In the rows, zero is written as 128.
One turn moves each row of this set onto another row. After a few examples, where does it send each row asked below?
felo: [205 115 135 129 134 193 132 101 156 100  86 120 111 148 120 111 144 150
 117 123 132  94 124 132 125 119 120 131 136 134 129 138 127  91 129 128
 134 117 124 121 148 126 127 139 120 141 130]
ran: [113 133 112 135 141  99 130 139 131 122  88 134 126 137 134 215 122 145
 134 113 118 130 152 120 102 163 143 107 137 137 131 119 140  83 130 138
 150 139 127 129 113 121 115 129 104 144 110]
lep: [ 44 102 130 125 100 124 121 144 124 153 134 140 134 128 135 140 152 145
 106 120 141 142 140 136 150 152 152 125 127 140 129 121 132 116 112 110
 144 124 123 145 165 109 108 129 117  71 148]
gusug: [ 95 125 161 115 109 129 120 112 129 109 217 121 138 120 124 173 144 147
 139 131 152 132 141 140 148 136 128 124 127 142 132 143 127 124 135 125
 146 120 122 135 118 105 139 115 111 170 117]
Rabep: [132 132 136 130 133 112 127 121 150 135 114 151  81 140 143  67 118 152
 144 100 119  72 138 140 121 108 117 114 130 141 126 129 133 176 160 144
 103 135 146 166 137 106 121 138 135 138 107]
padez: [102 134 160 117 130 117 116 125 135 113 212 124 152 125 115 169 157 147
 135 127 150 138 145 124 134 141 120 118 133 135 145 138 125 126 141 121
 150 125 116 137 114 122 139 111 120 164  98]
duk: [134 128 125 151  49  86 125 137 145  98 121 148 120 121 113  59 138 142
 132 110 135 162 134 110 112 119 123 109 139 131 147 124 118 161 129 119
 136 130  99 149 151 134 100 119 135 136 132]
Logav: [204 125 140 131 130 197 139 112 147  96  93 116 106 139 126 108 134 150
 117 121 128  95 125 130 142 111 124 123 142 135 122 131 118  95 136 126
 122 123 131 131 142 117 130 135 127 139 131]
lamip: [143 127 147 126 200 144 132 121 153 158 103  71 136 123 132 129 122 142
 144 116 127 149 138 122 184  97 156 123 134 130 135 142 116 171 117 130
 128 125 122 136 139 120 113 129 116  90 147]
sim: [114 157 131 137 134 119 139 124 145 139 102 129 133 144 136 212 117 141
 134 105 106 145 162 120 127 142 138 102 140 133 146 113 122 101 166 157
 113 156 138 124 107 117 134 145 118 141 110]
kuduk: [210 119 127 127 144 190 135 117 148  96  84 118 104 138 121 110 141 154
 113 117 131  95 122 125 129 112 128 125 144 134 125 125 123  89 127 119
 137 125 122 126 145 116 120 128 127 135 126]
Boni: [132 110 136 147  43  88 119 118 154  91 114 144 120 137 116  60 143 137
 137 117 133 150 146 114 124 125 121 115 118 124 148 135 125 168 126 130
 141 130 122 142 156 140 108 125 124 145 137]
dadib: [132 150 131 127 132 119 125 126 162 141 100 152  86 132 131  77 124 152
 133  92 127  92 127 136  84 106 101 105 152 151 141 125 134 173 170 141
 105 134 118 152 126 123 117 139 144 134 101]
gitiz: [134 111 119 122 133  95 115 124 146 127  93 151  80 130 131  79 127 156
 136 100 132  67 121 139  77 115 115 113 145 154 128 132 156 159 129 132
 138 113 126 154 137 120 102 131 127 143  99]
ven: [134 121 132 148  38  93 123 125 147  93 123 144 107 128 125  59 133 136
 136 112 129 152 141 126 125 114 120 113 120 136 143 130 121 165 126 128
 129 132 121 148 154 125 108 126 122 147 143]
Seva: [132 118 131 152  55  86 121 134 151  90 117 143 128 135 114  57 145 138
 134 113 133 157 146 106 128 127 119 110 128 121 156 127 118 163 133 125
 136 144 115 151 149 136 114 120 133 129 125]
nek: [100 120 164 115 113 119 114 114 134 110 212 122 145 126 116 172 153 142
 143 132 150 133 150 131 145 147 123 125 124 139 139 149 132 131 135 122
 153 129 121 135 119 117 141 113 109 167 107]
Fur: [ 38 110 140 123  94 129 120 139 127 165 136 140 131 130 137 139 150 139
 113 119 138 153 145 143 166 145 151 126 123 135 138 120 130 131 132 122
 127 137 129 137 165 111 121 140 118  76 142]
fuba: [ 48 105 136 124 110 121 117 148 131 164 137 138 141 133 133 132 163 138
 110 120 139 151 147 120 160 155 151 121 125 127 138 112 126 121 125 117
 137 145 123 148 164 118 118 126 121  70 133]
Pem: [142 112 136 127 150  88 113 130 151 124  98 146  91 143 131  64 145 147
 142 104 124  57 134 122 104 119 113 115 129 134 131 125 147 164 144 138
 130 136 142 171 137 120 114 129 134 134  88]
Bofiz: [209 127 134 132 139 191 136 114 152 101  85 118 112 141 115 109 143 151
 113 115 130 100 124 122 127 116 121 122 146 131 125 128 117  95 138 122
 123 129 119 130 140 126 127 136 128 135 122]
gos: [ 35  97 138 118  94 125 119 127 141 157 124 141 139 133 124 147 160 139
 110 116 142 150 143 136 144 156 142 126 124 130 140 127 137 127 117 121
 149 131 121 133 169 130 120 133 119  75 146]
Pitet: [136 116 144 121 191 144 133 110 160 154  85  78 129 114 121 142 120 142
 137 119 143 157 121 142 128  99 145 121 146 150 137 154 130 159 101 124
 148 111 104 116 132 134 102 122 114 102 158]
zetu: [138 123 119 152  46  90 126 138 137  89 123 144 106 120 125  49 132 146
 132 113 133 153 138 123 120 121 124 115 134 134 141 128 121 158 122 123
 138 126 110 151 152 123  98 116 121 140 140]
Gize: [134 128 155 128 185 151 136 106 158 157  94  75 126 121 132 136 118 142
 144 116 133 154 133 146 159  90 150 134 136 143 136 152 120 169 119 133
 133 116 115 118 140 127 115 130 110 103 156]
Sebi: [121 122 122 137 140  91 129 126 124 125  96 128 128 154 145 203 128 142
 136 124 111 110 167 116 139 164 142 112 113 127 130 119 133  99 134 149
 141 153 152 144 120 107 126 142  95 144 114]
dotok: [ 37 121 135 124 104 135 125 144 137 164 134 145 136 124 125 147 150 142
 104 112 141 161 134 132 142 145 145 126 139 135 138 117 126 125 129 110
 139 135 110 131 165 119 114 133 122  72 143]
Pefaz: [121 155 120 141 135 113 139 145 119 134 116 122 116 139 156 196 110 154
 137 113 102 123 164 123 145 146 152 106 129 137 126 104 120  95 154 148
 118 153 141 148 110  89 121 137 102 138 118]
Pize: [140  96 145 122 199 129 127 112 151 146  83  75 128 126 122 135 133 138
 147 125 143 136 129 130 150 110 150 129 132 136 130 156 137 157  86 130
 158 114 124 129 146 136 106 125  99 102 147]
Kifa: [102 136 153 117 121 123 118 133 126 111 214 126 146 114 112 174 146 155
 137 123 148 137 132 125 131 139 126 115 142 142 141 136 131 117 138 114
 153 123 111 137 117 112 130 102 116 162 108]
kep: [209 117 140 130 142 185 131 112 150  97  89 119 116 144 115 103 149 149
 116 117 127  93 127 122 142 122 123 127 135 128 124 131 122  93 129 125
 131 134 130 129 144 128 130 132 126 130 122]
nakof: [104 139 123 133 122 124 144 115 143 136  95 128 118 135 138 221 106 144
 134 109 115 132 153 145 106 148 140 109 133 146 134 125 139  98 137 156
 131 133 133 118 109 119 125 147 101 158 131]
Zutu: [100 133 152 117 119 125 116 127 116 110 220 125 134 114 126 171 138 158
 137 131 149 128 137 137 146 138 134 121 132 145 130 140 128 123 137 113
 149 118 116 138 114  99 129 105 105 172 113]
fabep: [144 110 136 129 200 128 128 123 136 147  95  70 122 128 135 126 121 146
 146 124 130 134 134 127 171 112 159 123 125 134 120 142 122 156 100 124
 141 115 123 141 143 112 103 122 100  95 152]
Vori: [119 124 137 115 122 112 124 100 174 132  89 154  89 138 125  88 126 144
 142  96 136  79 126 146  72 112 103 116 137 148 133 148 150 171 141 144
 128 118 125 138 129 139 122 143 138 146 108]

Vori -> gitiz
kuduk -> kep
nakof -> ran
Now these:
gos -> lep
Pitet -> Pize
duk -> Boni

